In the rows, 128 means zero.
The rows of M fall into 4 groups, which share some directions, and each row is roughly a mix of its group's hidden directions.
M, 164 rows:
[[147 127 157 107 163 108 124 148 154 105 168]
 [ 99 158 143  90  89 118 125 102 130 155 127]
 [103 119 103 143 126  86 136 132 106 106 175]
 [130  85 106 125 142  90 121 142 143 143 171]
 [156 113 129  95  85 109  98 124 139 161 136]
 [197 106 109 134 148 126 115 134 137 132 116]
 [125 131 167 165 138 162 114 115 138 166 108]
 [181 142 133 130 123 133 125 125 156 130 179]
 [111  92 131 139 125 149 121 141 109 176  90]
 [137 137 149 142 156 104 130 105 173 103  93]
 [157 114 106  97 125 150 178 136 134 119 158]
 [ 94 168 164 126 109  96 152 121 131 146 117]
 [ 60 122 151 137 130 117 120 103 112 136 121]
 [167 105 115 165 171 134 133 142 151 115 138]
 [196 134 120 130 139 136 115 154 135 105 115]
 [111 123  71  99 110  98 110 128 116 146 123]
 [145 109  74 135  87 146 116 127 124 147 107]
 [160  97 115  86 127 139 154 139 102 112 156]
 [ 95 173 145 105 103 138 134 120 117 167 117]
 [136 116 115 142 137  97 123 140 117 137 195]
 [186 150 113 115 128 132 142 143 156  96 126]
 [114 161 167 142 134  82 124 121 149 140 101]
 [118 143 177 123 176  98 120 119 133 110 127]
 [ 80 119 106 100  98 128 106 116  98 109 127]
 [125 123 186 133 132 137 114 110 169 135 101]
 [156 102 102 121 145 173 113 125 124 111 167]
 [173 143 110 120 104 160 152 148 148  99 123]
 [149 138 115  92 112 156 117 101 135 156 170]
 [101 103  82 133 132 103 128 141 113 106 167]
 [ 92  93  92  85 128 109 110 134 127 118 120]
 [156  93 101 144 172 147 114 152 145 115 124]
 [148  98 119 141 137 109 127 154 188 111 123]
 [162 138  98 109 130  83 122 161 111 114 146]
 [156 144 163 165 132 131 161 116 131 155 157]
 [183  93 114 142 131 146 145 157 146 120 120]
 [173 151 152 144 143  97 131 153 140 123 162]
 [132 121 102 126 137  90 144 115 119  89 175]
 [153 136 140 152 149 112 141 125 191 112 131]
 [120 127 111 143 123  80 145 125 111 102 176]
 [111 160 159 171 113  88 112 126 124 137 115]
 [ 71 122 135 119 134 104 122  90 111 154 129]
 [ 78 127 127 121 115 102 141  94 128 141  88]
 [124  97  81  85 114 117 105 126 152 131 121]
 [125  71  98 166 131 124 119 132 142 111 144]
 [134  91  75 162 119 124 124 156 121 132 142]
 [127 167 160  96  87 110 124 115 115 149 115]
 [163 126 152 123 161 130 118 171 139  97 151]
 [167 156 134 147 142 119 128 123 186 118 128]
 [111 146 145 139 119  67 100 129 129 155 112]
 [136 118 123 102 152  93 105 146 150 109 175]
 [ 78  97 100 119  98 127 108 104 131 143 119]
 [134 133  98 122  84 178 141 114 110 148 133]
 [ 92 152 154 171 118 101 106 131 154 136 123]
 [141 124 159 144 130 146 156 104 135 138 185]
 [168  90 141 116 140 135 143 147 135  89 155]
 [ 97 164 156 108 102 130 119 112 125 172 120]
 [118 134 170 164 146 169 132 107 140 150 113]
 [130 122 163 169 138 170 150 143 102 120 112]
 [ 89 154 111  86 117  96 114 106 123 120 146]
 [ 66 117 111 107 104 115 109 121 116 147 141]
 [124 144 155 146 120 168 122 129 133 175  93]
 [ 88 125 106 110 138 133 101 127 124 122  72]
 [162  87 100 130 159 139 128 135 143  89 127]
 [166 139 110 153 142  89 109 162 128 143 151]
 [110 138 140 116  96 165 150  87 129 128  93]
 [ 89 120  99 119  78 155 127 134 124 148 146]
 [106 103  89  86 136 131 107 147 123 129  93]
 [153 145 145 140 156 103 142 109 174  95 127]
 [146 124 141 142 125 160 101 144 144 172  88]
 [143  89  93 151 140 130 136 155 110  86 128]
 [128 110  92 115 143  95 130 147 109  84 156]
 [154  93 105  99 145 160 154 137 106 102 133]
 [133 137 157 133 132 170 156  79 149 127 118]
 [159 108  91  98 107 138 116 127 164 146 105]
 [142 141 133 148 135 119 129 105 193 105 111]
 [184  98 129 123 111 165 129 129 116 103 140]
 [154 135  84 105 108 167 148 111 122 155 130]
 [116  93 145 139 127  87 130 170 120  96 139]
 [165 117  82 120 137  98 125 132 114 108 163]
 [143 114 101 108 122  73 120 136 134 101 160]
 [119 157 141  99  83 101 131  95 134 150 142]
 [ 61 131 125 110  98 134 119 128 107 140 123]
 [114 173 149 169  98 100 124 119 128 149 131]
 [145  78 131 159 154 132 122 139 141  87 119]
 [119 133  93 151  96 175 137 125 101 132 152]
 [106 114 107 128  94 159  95 139  91 155 129]
 [186 140 134 150 133 150 144 148 149 100 131]
 [171 108 124 130 131 179 140 123 109  95 125]
 [100  96 101  74 108 108 127 119 137 117 128]
 [171 103 140 162 151 128 155 127 154 101 136]
 [163 165 171 143 130 154 153 114 136 134 146]
 [110 115 113 122  87 165 137 107 117 123  82]
 [182 109 103 129 115 158 132 145 139 107 102]
 [135 121 151  89 154  94 148 137 171 125 118]
 [154 126 111 110 131  73 121 153 121  96 148]
 [ 79 146 117 106  93 138 120 108  94 129 146]
 [126 127 176 160 135 118 145 105 147 111 168]
 [137 108 141 125 165  92 124 144 153 131 176]
 [109  98 149 135 145 134 135 140  71 159 123]
 [138 112  89 138 134  86 119 147 106 111 167]
 [183 122 131 120 137 148 122 148 152 122 171]
 [ 95 122 153 133 168  84 121 147 151 112 124]
 [147 131  90 124  77 135 121 123 131 167 150]
 [164 122 107 141 134 112 114 129 191 136 136]
 [118  99  87 142 109 148 112 146 104 131  86]
 [165 147 152 124 159 108 125 155 141 119 171]
 [ 72 134 117 130 120 154 117  94 106 123 102]
 [137 102 104 131 142 191 129 127 115 100 138]
 [198 128 122 135 148 129 147 115 133 104 135]
 [133 127 164 176 133 168 137  99 146 129 135]
 [121 132 107  80 120 148 118 141 122 115  75]
 [177 135 125 132 117 167 145 170 135 123 111]
 [157 143 132 140  93 171 152 114 102 121 156]
 [162  86  84 150 143 127 114 153 137 118 134]
 [101 118 113 107 110 138 116 138  81 173 137]
 [112 144 127 135 125 140 149 113 111 168  71]
 [119 122 129 103 124 171 115 137 159 154  84]
 [157 127 121 131 159  95 117 160 134 141 175]
 [125 142 141 107 142 127 150 118  66 157 145]
 [129 109 125 112 154  73 118 155 140 120 162]
 [113 140 128 151 126 115 120  65 158 119 149]
 [132 113 163 141 129 114 140 109 155 107 183]
 [110 111  78 137 120 100 127 153 100 115 158]
 [ 84 131 137 114 104  86 108 133 122 159 104]
 [136 133 136 153 145 109 121 115 194 149 119]
 [144  87 121 157 171 140 128 118 140  93 142]
 [167 130 103 118 141 168 175 119 132 118 118]
 [117 127 155 142 132 168 119 130 163 165  93]
 [159 102 103 134 134 183 109 122 115 109 144]
 [ 88 164 157  87 107 133 133 118 120 140 110]
 [164 123 141 108 172 137 116 162 151 122 155]
 [127 122 120  99 131 124  96 148  65 119 117]
 [114 182 147 101  97 118 143 118 113 155 127]
 [194 137 109 121 121 154 133 143 140 131 104]
 [136 118  91  95  95 142 127 122  94 154 155]
 [141  81 117 165 111 104 137 133 156  99 137]
 [159 116 142 157 158 109 131 128 177 103 118]
 [ 92 100 129 130 106 156 136 167  99 155 131]
 [ 93 117 146 138 160  86  97 142 116 116 105]
 [137 136  84  98 115 171 148 111 132 155 140]
 [160 138  99 132 106 182 135 105 109 138 138]
 [139 120 159 165 157 117 145 133 174 105 119]
 [124 132 191 148 136 144 167 115 129 117 134]
 [104 155 168 148  99  90 107 123 140 147 124]
 [140 116  79 127 124 101 101 157 132 147  94]
 [166 148  91 131 119 158 146 107  94 143 142]
 [114 168 162 141 112  99 162 126 159 139 120]
 [ 88 164 147 110  92 110 127 119 118 161 131]
 [119 130 144 146 131 176 137 124 166 162  99]
 [154 140 162  99 149 117 136 124 166 117 167]
 [153 152 121 102 107 170 153  97 109 145 139]
 [109 152 163 178 110  95 128 139 131 119 143]
 [ 87 138 142 155 141 177 145 140 122 147 107]
 [ 97 154 140 153 108  83 127 136 152 152 107]
 [119 132 155 166 135 123 137 145 177 101 154]
 [132 114 144 108 154  95 131 136 147 120 186]
 [149  99 101 113 132 185 145 131 131 106 144]
 [127 139 162 181 135  92 136 113 142 126 154]
 [ 94 150 150  81  94 127 121 107 132 146 113]
 [118 137 161 143 127 163 112 148 123 161  83]
 [161 130 135 142 155 100 138 120 175  94 138]
 [ 83 154 117 109  94 138 112 107  99 130 151]
 [129 142 126 145 123 116 137 103 192 102 146]
 [153  77 106  99 119 141 125 150 142 116 158]]
One row of each group comes first, with its name. Which group is each row after those in?
[ 84 153 151 109 112  82 139 128 127 154 125]  P
[112 145  84 108 117 109 149 143  88 114 154]  B
[177 140 152 156 149 138 149 151 155 109 127]  S
[174 117 127 121 127  84 130 167 147 121 148]  K

[ 96 137 101 101 141 127 126 148  80 143 100]  K
[ 96 104  97 145  98 138 131 107 113 148  88]  K
[117 121 125 118 107 160 143 157  73 141 149]  S
[130 159 168 130 135 159 134 112 155 166 106]  B
[146 117 117  89 129  95 137 109 148  82 148]  B
[131  89 127 156 134 122 146 104 177 102 114]  S
[152 164 171 146 130 100 158 117 140 138 147]  K
[ 73 142 156 121 143 104 144 114 133 162 124]  S
[128 137  99  91 105 137 108 141  80 150 140]  S
[ 87 157 157 114 145 108 129  95  98 128 113]  S
[191 112 131 150 162 120 126 131 145 118 118]  S
[154  97 105 151 168 120 132 135 135  90 152]  B
[163 118 119 159 133 126  97 122 176 100 119]  S
[137 112 115 148 108  72 123 130 110 108 164]  B
